128 stands for zero in the data rows.
Here are some numbered points:
[168 117 149 148 155  98 143 129 163 120 130 151  94] 0
[176  98 155  81 106 102 121 153 192 120 111 163 107] 1
[127 134  81 122 178  83 157 118  19  99 133 113 158] 2
[102 129 111 120 121 143 119 134  98 134 132 110 154] 3
[232 255   0   0   0 255 255   0   0  21 199 149  69] 4
[144 134 115 129 125 113 137 126 137 116 135 145 123] 5
[116 151 133 131 106 204 100  96 124 165 150 134 112] 6
[198 138 113  35  61 234  69  85  65 145 127 157 103] 7
[159 104 124  54  63 142 147 147 179 110 107 126 121] 8
[120 115 139 121 161 107 123 129 130 109 133 137 135] 9
[255  66  31  92 127 115 222 138  74  24  82 107  76] 10
[127 163 119  97  91 153 130  96 133 163 117 147 106] 11
[133 122 130 130 131 151 112 121 167 123 139 142 115] 12
[166 144  99 126  94 147 149 101 161 118 142 137 100] 13
[149 108 131 120 140 129 130 124 133 104 126 132 114] 14
[ 94 150 122 134 143 136 115 102 120 133 157 139 143] 15
[180  38 115 151 232  57 228 131 155   3 109  57 120] 16
[170 182  74 155  93  80 190 122  84 123 133 149 118] 17
[206  82 104 138 127 205  79 105 142  72 134 160  79] 18
[109 117 129 108 132 134 117 140 121 130 126 107 152] 19
[131 114 146 163 172 111 123 128 102 122 121 124 119] 20
[ 64 178 105   2  73 114 178  82  44 133  69 108 126] 21
[121 124 105 135 124 140 122 126 135 117 137 135 133] 22
[ 57 114 216 163 200  64  89 151 235 127 173 149 171] 23
[100 129 193 159 195  77  97 108 151 145 147 170 120] 24
[143 112 160 119  79 136 111 178 191 191 132 125 139] 25
[123 123 139 134 155  85 122 140 123 125 120 138 131] 26
[226  37 139  77 195 141 131  98 152  22 122 149  67] 27
[122 137 135 108 129 165 135  79 120 128 133 132  98] 28
[158 125 109 115 118 112 180 122 133 120 124 111 114] 29
[ 99 166  44 116  72 137 141 141  86 133 141 139 168] 30
[150 106 127 131 152 124 106 124 123 105 128 133 126] 31
[126 170 101 116  77 146 115 133 130 154 129 149 135] 32
[117 165  78 125 100 123 131 132  60 126 128 133 149] 33
[ 81 142  99 111 108 151 119 139  76 148 130 100 175] 34
[130 136 118 140 124 135 130 129 111 129 130 127 124] 35
[100 148 135 129 125 137 118 118 120 146 138 132 137] 36
[121 128 139 130 136 141 125 129 117 148 136 113 142] 37
[135 179  60 127  91 119 173 110  87 124 129 130 124] 38
[127 143 118 113  97 137 103 139 104 148 117 140 138] 39
[ 75 168 166 112 120 101 155 116 144 184 124 112 139] 40
[147 205  56 142  72 129 169 116 101 144 170 145 138] 41
[ 96 142 150 103  97 121 115 157 124 151 101 141 127] 42
[233  69 212 167 174  82 124 150 183 113 113 148  70] 43
[ 99 150 110 135 116 141 113 123 114 134 151 133 152] 44
[ 67 160 123 143 139 166 100  87 148 126 174 153 150] 45
[122 115  93 177 166 123 139 133 133  76 152 140 132] 46
[131 144 119 141  99 127 123 131 128 128 124 141 117] 47
[115 161 108 122 120 127 160 100 110 144 141 129 120] 48
[149 134 110 153 116 121 131 145 135 136 139 136 132] 49
[143 138 122 119 119 121 158 122 120 139 119 113 125] 50
[161  58 119 166 208  91 103 170  78  54 109 112 145] 51
[119 139 115 113 106 128 136 135 127 139 128 129 136] 52
[155 132 119 119 123 120 171 116 133 128 126 119 106] 53
[178 101 109 128 128 177  97 113 135  92 133 153  98] 54
[139 119 142 143 163 127 123 107 120 112 137 140 107] 55
[126 144  99 139 132 113 152 120  96 120 132 126 130] 56
[116 164 117 160 121  97 151 132 107 143 136 123 133] 57
[140 125 189 135 129 140  78 117 170 168 131 157 111] 58
[134  90 161 127 136 130 105 137 130 105  96 130 108] 59
[126  79 185 121 198  81 119 143 151 119 103 118 130] 60
[177 119 129  85 104 143 157 104 166 123 126 141  80] 61
[145  94 154 104 137 158 113 119 118 121  94 112  97] 62
[137 142 117 122 114 115 154 131 117 139 119 117 129] 63
[118 135 127 115 135 142 123 107 120 129 134 133 124] 64
[106 139 138 122 129 133 122 112 117 133 130 139 123] 65
[164 148  59 154 121 101 138 145  80 102 160 150 156] 66
[189 109 150  93  95 128 156 130 161 129  95 125  82] 67
[113 110 144 115 174  93 119 119 124  99 134 142 130] 68
[154 119 144 145 147 107 135 129 151 120 130 142 105] 69
[ 76 167 154 122 140 121 139 100 160 151 151 138 131] 70
[107 124 153 120 151 143  97 111 126 129 132 138 127] 71
[124 112 159 132 149 133 116 117 162 125 128 134 112] 72
[147 109 174 179 164 125  91 126 209 143 155 157 105] 73
[ 95 117 159 116 162 150  84 105 129 124 135 144 126] 74
[163 119 120 122 136 147 173  93 116  95 130 124  83] 75
[122 168  64 171 143  93 180 111  51 112 142 122 136] 76
[175  98 129 151 144 127 122 138 161  88 129 148 102] 77
[203  34 180 168 255  63 235  92 210  24 131  90  63] 78
[117 128 128 123 148 137 112 106 121 120 135 145 120] 79
[ 95 125 140 129 167 137 102 105 110 127 134 122 141] 80
[104 148 145 151 160 132 113 106 113 131 161 141 136] 81
[155 118  93 121 133 137 142 117  89  98 128 129 115] 82
[103 157 167 140  97 112 135 143 192 173 134 136 121] 83
[140 133 134 101 100 124 130 122 128 135 113 141 117] 84
[205 118  42 141 170 152 174  89  10  52 124 114  94] 85
[190 115  67 108 128  48 214 156 125  86 104 124 131] 86
[129 122 123 158  97  90 119 206 129 146 119 122 166] 87
[ 99 136 101 131 127 152 114 130  78 139 115 100 159] 88
[107 125 131 120 136 132 112 126 115 126 124 128 135] 89
[131 122 145 139 141 131 116 125 161 133 133 139 118] 90
[117 123 152 145 136 119 105 149 117 145 112 117 142] 91
[136 127 142 135 140 179  77 119  87 152 131 127 118] 92
[ 93 109 128  81 126 127 105 154 118 108 125 122 170] 93
[136 121 140 123 120 131 125 138 154 140 124 124 127] 94
[ 62 169 233  99 142  86 182 103 166 232 120  86 128] 95
[235  83 134 151 161 118 215 109 223  87 116 120  35] 96
[171  98 108 111 148 132 161 104 130  79 125 138  82] 97
[153 145  90 144  66 130 142 151 111 129 111 148 106] 98
[110 138  98  87 114 148 158 105 120 132 129 110 125] 99
[140 100 111  87  70 207  81 159 211 126 160 169 135] 100
[162 108 103 154 119 128 128 170 136 132 124 125 135] 101
[162 119 148 155 117 149 136 115 186 129 125 140  74] 102
[130 114 141 128 114 145  95 146 161 133 127 135 137] 103
[100  35 255  93 168 255   0  76 229 155 167 176 102] 104
[ 74  80 190  77 209 214   0  57 199  84 221 226 130] 105
[123 107 164 138 149 131 119 127 153 129 126 121 121] 106
[ 96 138 149 125 129 126 111 124 149 146 144 147 137] 107
[148  93 137 156 177  83 132 152 138  80 126 131 133] 108
[ 46 195 157  67  84 156 139  94 184 205 135 140 129] 109
[173 120 122 171 133  87 186 149 119 125 100  97 107] 110
[139  90 134 116 161 142 135 126 139 109 124 107 129] 111
[109 129 163 122 115 125 108 136 171 150 119 141 125] 112
[139  98 149 127 140 126 112 139 131 110  97 123 109] 113
[150 116 104 138 130 116 130 137 136  99 133 138 131] 114
[119 134 137 159 146 104 126 134 148 131 140 142 128] 115
[113 144 127  84  86 156 110 123 124 145 113 136 126] 116
[143 122 111 157 137 125 113 146 103 111 136 128 142] 117
[113 139 130  83  89 157 109 124 127 144 117 135 128] 118
[ 89 112 147 154 148  56 105 178 154 135  99 139 163] 119
[156  99 142 138 177 103 163 109 155  91 128 115 101] 120
[172  47 192 178 175  94  82 171 174  86  71 144  80] 121
[153 190   0  83  58 205 193  74  13 102 144 128 109] 122
[117 147 118 129 125 132 149 102  74 113 114 124 117] 123
[134 136 129 129 133 112 138 126 128 133 130 130 126] 124
[ 95 160  95 107  70 171 140 134  85 160 119  95 150] 125
[139  99 169 180 180 113 119 142 145 134 123 114 127] 126
[ 92 141 146 145 130 154  98 125 116 157 130 121 134] 127
[126 122 140 149 153 118 112 122 134 120 144 144 129] 128
[171 120  38 140 112 155 152 109  43  54 107 123  95] 129
[135 113 132 113 124 130 126 141 127 127 119 113 140] 130
[114 146 110 116  95 155 135 133 103 141 124 114 135] 131
[102   5 255  58 148 255   0  89 231 144 154 180  80] 132
[170 113 146 155 155  95 139 135 164 117 121 150  94] 133
[144 121 124 136 115 129 122 153 137 132 117 123 133] 134
[ 98 157 102 142 103 147 144 119  89 145 132  87 148] 135
[ 76 146 162 160 153  79 114 151  97 154 123 116 163] 136
[119 121 139 115 124 136 118 132 136 129 121 121 131] 137
[127 128  97 101 111 169 148 118 104 137 145 106 140] 138
[109 110 129 111 163 114 119 142  70 120  97  93 150] 139
[100 133  96  95 123 143 122 129  66 134 116 102 166] 140
[132  84 199 156 205  98 126 127 148 109 123 112 106] 141
[125 131 114 108 117 152 143 126 110 144 139 107 140] 142
[156 173 102  76  74  89 213 134  85 180  82  85 132] 143
[110 136 122 143 148 100 138 128  96 134 132 111 153] 144
[129 119 139 144 140 124 123 133 142 120 129 133 123] 145
[131 120 146 124 130 135 132 121 121 132 115 120 110] 146
[158 153  55 126  75  85 193 160 132 125 123 125 156] 147
[127 106 144 124 144 149 126 116 156 107 137 126 116] 148
[ 68 172 133 124  66 144 121 135 149 189 120 112 153] 149
[155 112 101 154 169 107 136 116  93  80 124 122 119] 150
[117 132 129 177 118 113 137 147  97 139 106 108 127] 151
[113 152  90 104 113 114 150 128  91 123 146 123 159] 152
[ 49 137 215 150 131 173  65 125 132 207 123 118 130] 153
[118 130 113 114 114 148 132 127 127 141 125 119 127] 154
[119 220 128  57  41 167 136  66 141 221  94 165  88] 155
[171  79 167  77 204  97 166  95 106  80 112 106 102] 156
[ 65 162 125 152 113  72 113 165 109 147 136 121 201] 157
[ 98 142 137 198 114 106 127 167 109 157 104 116 130] 158
[ 83 145 110 161 144 145 132 113  96 116 164 110 167] 159
New points follow, each followed by the number of its nearest point above by angle.
[107 147 128 202 122 103 144 153  75 146  99 102 115] 151
[104 107 127  91 134 125 109 154 118 109 120 117 162] 93
[ 18 189 131 124  29 161 132 145 154 216 111  99 169] 149
[ 61 180 133 129  53 144 129 143 143 194 118 114 154] 149
[ 70 132 226 169 255  43 149 131 127 208 159  60 210] 136
[107 130 156 119 111 128 104 138 167 153 120 139 127] 112
[138 127 150 131 141 167  87 125  93 149 121 126 118] 92
[166 121 119 165 121  92 176 141 115 122 102  98 115] 110
[101 166  85  91  46 138 147 148 123 166 132 140 157] 52
[107 139  72 114 159  79 167 113   0  90 129 105 183] 2
[117 128 146 133 134 140 116 130 124 149 134 113 146] 37
[190  78  62 202 231  93 133 113  25   2  94 112  99] 150
[ 48 179 174 199 216 138  82  71  79 137 222 160 153] 81
[ 80 128 169 141  96 111  91 191 138 196 101  88 188] 91
[133 127 116 121 112 135 120 139 155 116 141 144 134] 100
[ 99 119 157 137 161 107 113 134 165 127 148 133 146] 23
[148  61 212 127 129 158  43 181 208 139 115 128 126] 103
[128 144 116  99  89 141  69 133  75 163 118 154 134] 39
[100 139 140 116 130 138 119 109 118 132 127 141 121] 65
[ 82 126 150 132 181 137  87  93 106 124 141 122 148] 80
[132 144 130 122 139  99 146 125 129 140 131 135 130] 124
[172  97  86 149 144  91 129 144 158  66 137 155 135] 114
[129 119 140 139 127 131  89 150  98 138 116 128 140] 91
[124 117 153 128 157 108 121 133 134 127 120 123 128] 60
[141 152  95 127  81 160 125 130 138 141 138 132 129] 32
[101 119 153 100 127 146  90 141 137 150 122 128 150] 137
[100 130 194 104 126 132 111 117 160 151 116 129 117] 112
[223 156  56 137 129  38 167 120 180  51 157 222  87] 5
[ 80 156 172 169 190 128  97  89 102 134 185 151 137] 81
[178 106 153 166 119 154 128 120 199 125 127 145  65] 102
[ 97 168 117 124 103 221  87  83 102 170 157 137 120] 6
[119  77 222 135 174 151  75 102 230 115 129 152  77] 72
[ 89 154 145 126 136 127 132 104 144 147 145 133 131] 70
[ 84 166 120  59 164 209 115  16  78 119 157 149 102] 64
[121 129 127 127 139 135 118 115 126 125 134 141 125] 79
[109 126 135 134 135 105 118 144 139 133 118 133 139] 119
[181 226   0 164   0 182 170 112 129 119 184 197 117] 41
[112 166 112 123 123 114 156 107 114 141 139 125 136] 48
[157 109 154  93 119 105 122 134 182 119 119 160 106] 1
[ 57 149 169 157 121 179  68 120 114 183 135 119 140] 127
[158 122 103 120 127  87 167 143 129 110 120 127 127] 86
[123 139 122 136 145  93 167 128 138 126 135 116 134] 124
[120 109 165 142 147 129 111 131 158 133 133 123 129] 106
[ 79 147  58  62 102 158 115 130   9 142 101  84 187] 140
[152  83 143 164 189  67 131 166 145  72 120 134 140] 108
[132 137 133 134 131 109 141 130 132 138 127 127 126] 124
[155 109 102 137 135 111 125 139 145  94 136 146 130] 114
[132 126 130 146 116 107 125 171 132 140 118 124 145] 87
[105 151  85 117  98 138 131 134 103 133 139 134 149] 30
[153 111 127 136 105 126 112 170 148 138 111 118 139] 134
[147 146 105 153 106 120 130 147 135 138 144 140 137] 49
[ 14 120 183 123 242 149  33  57  92 124 147 112 172] 80
[108 141 102 117 149 101 152 124  43 109 129 104 164] 2
[137  94 169 129  86 176  37 184 223 149 133 149 148] 103
[ 99 113 154  86 129 141  93 135 137 146 113 126 149] 137
[147 110 151 117 110 139 127 150 197 155 123 115 119] 94
[171  96 109 106 143 134 161 113 123  81 117 132  90] 97
[105 111 154  99 120 143 101 137 141 126 113 117 136] 137
[130 139 138 125 130 116 139 125 127 133 133 126 134] 124
[132 122 137 130 126 178 100 102 213 121 169 160 109] 12
[190  28 103 157 221  50 238 147 157   0  92  45 120] 16
[ 99 142 171 120 134 112 147 119 144 168 127 112 127] 95
[128 139 116 141 122 135 132 131 108 130 131 128 123] 35
[112 151  89 122 103 133 137 130 108 131 137 136 145] 30
[133  86 169 161 167 124 102 147 178  99 129 142 115] 145
[131 117 136 160 164 115 127 126 102 121 123 126 122] 20
[166  99 113 114 149 133 153 108 133  90 126 133  93] 97
[147 133 115 129 126 107 137 125 139 114 135 146 122] 5
[157  73 157  74 122 183  98 119 110 110  63 100  81] 62
